50 stands for zero in the data rows.
Here are some points:
  53  45  75  29  56  69  51  48  75  30  77  49  14  47  47  54
  64  45  31  49  53  49  62  45  39  47  63  52  66  56  37  45
  48  59  53  61  45  34  46  49  51  56  31  51  61  49  54  50
  27  55  49  67  43  47  38  51  32  69  23  46  66  48  63  51
  39  43  47  50  51  60  47  52  42  54  51  47  46  49  55  50
  41  46  77  34  53  70  43  54  73  39  61  47  11  43  59  56
  51  49  17  55  50  48  41  75  58  72  18  48  46  39  72  57
  61  44  78  21  58  71  52  51  88  24  84  51   2  46  45  57
  99  51  58  24  59  46  73  38  85  12  99  60  38  59  14  48
  28  49  34  59  49  60  40  69  42  72  20  46  47  38  75  54
  67  52  59  49  50  42  63  30  43  32  76  54  69  64  24  42
  12  45  56  63  47  60  36  55  32  70  25  43  43  43  74  54
  39  43  49  47  52  63  48  52  43  52  54  47  43  49  55  50
  14  50  70  67  43  55  38  41  19  59  36  44  60  53  58  45
  33  49  63  48  51  60  41  55  57  53  44  46  31  45  65  54
  99  52  64  23  58  45  73  37  90   9  99  60  35  59  14  49
  41  57  68  46  46  50  34  68  81  56  25  47  18  36  73  61
  64  47  32  42  55  54  55  58  59  50  56  51  45  48  48  52
  67  46  40  47  52  49  64  40  39  40  71  52  66  59  31  43
  34  41  21  58  52  59  47  59  23  72  35  46  61  45  63  51
  99  59  56  28  57  25  85  26  85   1  99  66  62  68   0  43
  49  37  35  45  54  65  58  46  31  49  68  48  58  56  42  45
  45  47  28  61  48  47  49  54  33  64  36  49  69  50  56  46
  99  64  87  35  51  23  75  16  79   0  99  63  62  70   0  42
10 more points follow, each with its number after it:
  67  62  29  53  49  30  47  68  75  61  21  54  49  40  60  55 0
  43  45  34  45  53  62  40  71  62  65  31  45  28  37  73  58 1
  48  42   5  66  49  47  58  51  10  71  37  49  89  55  48  42 2
  33  45  52  45  52  64  42  60  55  57  44  46  27  41  67  55 3
  12  49  72  67  43  57  39  38  14  57  41  44  62  55  55  43 4
  43  39  30  43  54  67  45  68  54  61  44  46  31  40  65  56 5
  41  44  20  60  49  52  47  61  32  70  31  48  64  46  63  48 6
  56  50  18  46  53  50  43  79  73  69  22  49  31  33  74  61 7
  71  51  59  48  50  41  67  27  42  29  81  55  73  66  19  41 8
  76  37  36  29  60  67  68  48  58  31  90  53  40  56  31  48 9
Which of these numbered points is nearest to each point below by angle, seen from the average point of the first points? Its number follows each.
  74  38  37  31  59  65  66  48  58  33  86  53  40  55  33  48 > 9
  39  60  78  60  43  35  42  41  50  49  36  49  58  51  52  50 > 4
  66  60  64  51  47  33  56  37  58  37  58  55  61  58  34  47 > 8
  49  45  34  56  50  51  55  46  28  55  52  49  69  55  45  44 > 2
  76  46  35  37  56  52  63  51  63  39  69  54  46  52  37  50 > 9
  17  52  68  63  43  52  36  43  30  60  33  43  55  49  64  53 > 4
Now 10 new points, numbered from 0 again:
  37  43  26  55  52  58  43  62  37  70  33  45  53  43  65  51 0
  39  65  87  62  41  28  39  41  56  47  30  50  56  49  54  51 1
  44  58  86  39  51  50  36  60  93  40  43  50   5  37  63  62 2
  43  54  72  54  47  47  48  39  48  44  55  50  53  54  45  48 3
  29  55  45  67  43  47  39  53  32  69  23  46  66  47  64  51 4
  63  65  42  58  47  27  48  59  66  57  25  54  56  44  56  54 5
  42  59  79  62  42  35  50  27  33  40  57  53  73  61  35  42 6
  33  47  60  47  51  61  42  55  54  53  46  46  33  46  64  54 7
  42  44  77  31  55  74  46  51  70  35  70  47  11  45  54  55 8
  38  45  30  58  48  54  43  61  39  67  31  48  56  45  65  50 9
The same question for these:
  52  59  53  59  46  34  48  47  52  53  35  52  61  51  50  49 > 5
  36  39  19  55  53  62  44  63  30  72  34  44  56  44  65  49 > 0
  49  53  70  50  48  48  52  38  50  40  62  51  52  55  41  48 > 3
  40  39  56  38  55  75  50  51  47  45  69  47  30  49  52  50 > 8
  73  47  26  43  55  49  62  55  56  46  59  54  54  51  41  49 > 5
  42  52  30  60  48  46  44  62  43  67  24  47  59  45  67  52 > 9
